A single turn carries every row of the set below to another of its rows. Some are shown first; where does it send the rows asked next?
Kolev: [-21,294,-79,302,-67,-245,-42,88,182,-126,-99,197,272,-6,386,23,-26,-276,38,-86,-158]
tum: [-130,95,297,314,-120,96,-158,105,160,143,-201,190,297,-289,203,-23,-147,-111,147,265,-48]
kog: [-201,-131,266,-44,5,2,-181,123,35,-26,-214,157,297,-153,43,124,60,-136,16,377,-246]
dob: [-92,90,252,231,-95,42,-158,20,192,113,-228,304,273,-323,142,-26,-143,-155,220,294,-39]
tepad: [-3,52,266,161,-72,-15,-57,-13,192,124,-206,289,233,-357,83,-20,-184,-158,230,221,-82]
Gunit: [-203,-136,280,-34,-3,13,-194,127,20,-15,-217,145,306,-146,54,128,52,-117,2,352,-256]
buli: [-1,-43,-40,94,-47,-118,-114,103,-84,11,-86,189,76,17,184,379,112,-348,300,-107,-232]
fevid: [-25,-39,7,145,-53,-67,-112,158,-99,40,-79,115,95,38,225,383,130,-314,252,-140,-239]
Pegu: [-46,-9,-74,128,-51,-96,-192,95,-75,-30,-100,263,108,5,232,362,150,-379,319,-28,-197]
Ruruv: [-200,-13,185,-17,51,-100,-57,145,92,95,-255,249,338,-226,-5,51,-27,-229,56,373,-116]
bop: [-182,109,43,135,-124,-63,-75,-77,179,-296,-99,172,187,-84,358,149,234,-190,287,-189,-172]
fesul: [-258,9,195,55,18,-63,-116,185,67,99,-255,220,376,-191,55,56,13,-211,37,410,-117]
Nibob: [-113,85,81,104,-103,-92,17,-75,165,-244,-88,108,166,-94,298,159,212,-167,277,-247,-217]
vetan: [207,49,-131,52,-256,79,-93,-107,128,-72,-153,221,294,29,218,49,-33,-161,-2,-78,-89]
Firem: [-129,106,54,80,-95,-109,-16,-97,179,-283,-98,154,175,-102,302,153,225,-194,306,-205,-198]
Nir: [-126,6,-54,202,-90,-57,-243,144,-76,-30,-93,210,132,48,283,358,171,-343,284,-21,-192]
Led: [-157,-33,226,-37,66,-98,13,152,80,137,-245,175,322,-217,-37,62,-47,-203,36,305,-137]
mag: [196,30,-83,80,-253,95,-65,-79,118,-50,-131,147,303,52,239,51,-35,-121,-39,-129,-105]
giki: [-271,2,251,71,27,-20,-81,236,61,133,-238,138,377,-152,72,65,-6,-158,-19,359,-124]
tipor: [19,281,-99,278,-47,-281,-21,53,189,-117,-100,233,248,-26,355,18,-47,-296,60,-90,-153]
popos: [128,44,-75,144,-278,142,-119,-27,122,-48,-129,123,336,84,276,42,-4,-98,-71,-101,-98]
Veki: [-93,-5,-3,200,-76,-38,-200,181,-106,9,-83,120,136,63,281,376,152,-323,234,-79,-208]
Mabig: [-161,-153,282,-72,6,-15,-157,105,27,-8,-219,148,272,-163,10,124,41,-119,7,341,-252]
vato: [35,262,-53,281,-47,-259,28,87,159,-97,-88,153,252,-19,343,36,-65,-254,29,-149,-182]
tilap: [-64,58,347,284,-83,74,-57,109,133,184,-191,120,271,-265,156,-3,-172,-70,115,150,-80]
peraz: [0,287,-52,317,-58,-245,-11,106,160,-100,-76,142,275,-1,381,31,-43,-270,14,-112,-163]
milek: [-201,106,76,177,-123,-33,-64,-45,156,-263,-84,108,201,-52,372,151,227,-155,263,-203,-188]
vak: [140,58,-155,82,-271,112,-165,-109,136,-109,-154,256,305,35,261,36,6,-164,-13,-17,-59]
Gane: [94,72,-124,150,-270,154,-184,-65,122,-95,-154,188,327,70,310,41,19,-132,-30,-36,-64]
Nen: [48,270,-74,238,-49,-287,28,56,181,-98,-93,185,246,-48,339,34,-67,-301,55,-126,-163]
vum: [-168,-140,287,-47,13,-4,-161,132,18,-5,-221,123,278,-147,31,127,36,-109,4,344,-266]
Nov: [-205,-11,265,28,31,-55,-15,220,55,158,-227,90,370,-167,9,82,-31,-159,-13,291,-149]
tur: [-149,111,105,144,-119,-63,-6,-40,150,-239,-88,69,188,-61,335,177,217,-126,246,-257,-203]
fivuz: [-166,-146,260,-77,10,-4,-168,103,38,-23,-230,183,297,-169,15,115,53,-133,19,372,-246]
sezu: [4,28,331,179,-55,17,17,59,158,190,-183,177,233,-312,80,-4,-194,-103,166,131,-102]

vak turns into Gane
Led turns into Ruruv
tilap turns into sezu
And these:
buli turns into Pegu
tipor turns into Kolev
milek turns into tur

A single turn carries every row of the set below to another of its rows. Some are shown first; where does it send the rows asked next?
gebep: [-50,-216,96,-211,99,-54,-22,79,-68,-124,-206,-311,-54,-23,35,106,-153,-162,1,-24,-104,134,-142,-84,29,-79,-77,74,169,265,-28,153,-16,-106]
guk: [-92,-129,99,-66,182,27,-226,-125,6,8,129,-217,4,-45,-65,-90,16,34,-71,76,65,190,43,-260,-33,-78,-109,-46,187,102,-313,23,-22,181]
totak: [32,-211,-183,172,-175,-89,-87,73,-114,71,50,36,-69,-10,299,-98,94,22,-126,150,18,-65,-134,141,57,-133,61,89,10,107,98,-38,-329,-14]
lunu: [-82,10,-80,5,218,142,-265,-93,-167,-104,98,-119,-54,-66,18,3,45,-84,264,280,-134,81,-5,-94,96,-214,-9,-10,-367,114,31,49,-118,-89]
Bek: [-141,-86,-51,-85,205,92,-114,-191,-74,-300,-25,-90,-104,-303,-40,-126,-33,-256,-121,118,-7,-13,93,-214,38,122,5,-148,-91,2,9,21,-146,-66]
maf: [10,28,-88,51,73,-106,-150,-40,-81,76,105,-160,-138,-69,-145,-204,219,-62,-59,163,39,180,171,171,-149,-128,-326,-142,-138,29,-135,1,-43,218]
gotib: [4,70,112,63,-38,-284,-90,103,-145,70,87,-136,-29,-303,99,-323,132,-66,74,175,119,52,-140,158,107,67,-270,-19,-354,135,86,5,-49,119]
rud: [39,-191,-99,47,-90,-18,-269,136,106,-278,209,-78,54,-174,102,-125,182,-35,126,102,-49,31,-57,-4,-2,-382,-184,80,-193,84,-7,-191,-173,-77]
nez: [-35,-185,-180,183,-94,-133,-102,89,-62,78,-39,-27,-44,21,286,-177,104,-17,-126,66,-38,-16,-56,163,68,-61,5,215,138,17,134,-85,-308,-91]
vid: [-91,-141,87,-148,206,-61,-196,-119,-13,49,68,-331,85,-12,67,16,59,-91,-196,56,79,247,19,-141,-118,-183,-137,-22,90,114,-267,50,-52,151]
pak: [-145,32,-77,-109,203,147,-93,-106,-48,-206,48,-75,-102,-278,29,-121,-31,-319,-104,20,4,-30,96,-62,7,126,44,-184,75,19,54,-18,-102,-114]
kuv: [-97,59,-30,-62,230,146,-356,-24,-254,-44,123,-167,-14,-113,20,7,-11,-120,163,166,-210,34,-56,-124,80,-206,-119,-73,-264,152,52,17,-93,-171]
nasu: [108,-36,110,-100,52,-112,115,257,-34,-161,-63,-213,33,-202,193,-193,-28,-151,190,71,-20,27,-237,121,145,260,-34,146,118,80,95,22,-104,-67]
Rekil: [46,-95,27,-202,35,-65,62,-81,-32,-103,-143,-374,35,-134,198,208,-167,-53,30,-18,-2,144,-147,105,-23,-39,94,72,108,209,-41,20,7,58]
mal: [-42,-150,-56,76,-28,-97,-203,117,161,-185,207,-111,74,-91,200,-176,197,-41,211,123,19,86,-2,48,14,-363,-68,204,-187,74,60,-163,-186,-105]
ninib: [-144,-223,16,169,175,-50,-176,200,-24,-26,12,-166,-57,-261,232,-196,-158,-116,-174,-142,50,-5,-38,149,106,3,177,-65,-25,4,-127,169,-268,-49]
nipe: [121,60,89,160,48,-352,-100,273,-15,-45,115,-74,-63,-121,127,-340,65,-41,172,167,68,36,21,197,226,49,-79,-84,-215,-12,69,55,-78,128]
sasun: [36,-4,40,121,-10,0,-127,-41,-47,107,202,-68,-166,-76,-137,-163,121,-3,142,155,-10,185,192,96,-96,-104,-337,-170,-118,42,-9,118,-50,177]
mitas: [-76,-174,-45,-111,110,-38,-233,-120,21,-175,93,-347,-190,5,-77,-74,-51,18,-124,88,-1,204,20,-193,-191,-220,-136,0,11,264,-153,19,-93,200]
lov: [-156,-269,-13,159,182,-104,-149,95,-70,-45,-106,-241,-64,-291,122,-187,-233,-78,-198,-169,-91,-2,7,100,53,54,43,-20,-41,-11,-44,136,-293,-96]
Riko: [103,-24,37,-21,-56,-168,-15,215,-10,-220,-224,-143,26,-253,141,-65,114,-143,109,53,38,76,-319,151,287,113,-51,133,-52,51,-32,23,57,63]
nuni: [97,-79,-76,49,-181,-81,37,299,-60,-190,-57,-153,-54,-150,76,-68,17,-160,57,17,-27,148,-285,99,212,191,11,234,32,77,-35,71,63,3]
Nabu: [-29,-12,-98,132,54,-156,-127,-46,-16,44,260,-9,-52,23,-51,-263,166,62,-68,235,22,251,38,-40,-13,-105,-210,-148,-221,136,3,126,-144,284]
ketog: [74,-5,226,126,-171,-231,-156,215,-94,-6,221,-160,-102,-212,155,-301,104,-130,140,153,132,55,-89,28,124,77,-240,95,-273,89,120,60,-21,52]
zimuz: [-68,-153,28,-146,-21,-141,69,-11,-49,-35,0,-345,5,-133,72,102,-292,12,-23,-73,-11,135,-66,-55,49,-30,151,42,126,281,-84,4,76,-12]

lunu turns into mal
mitas turns into Nabu
And these:
pak turns into kuv
sasun turns into ketog
gotib turns into Riko

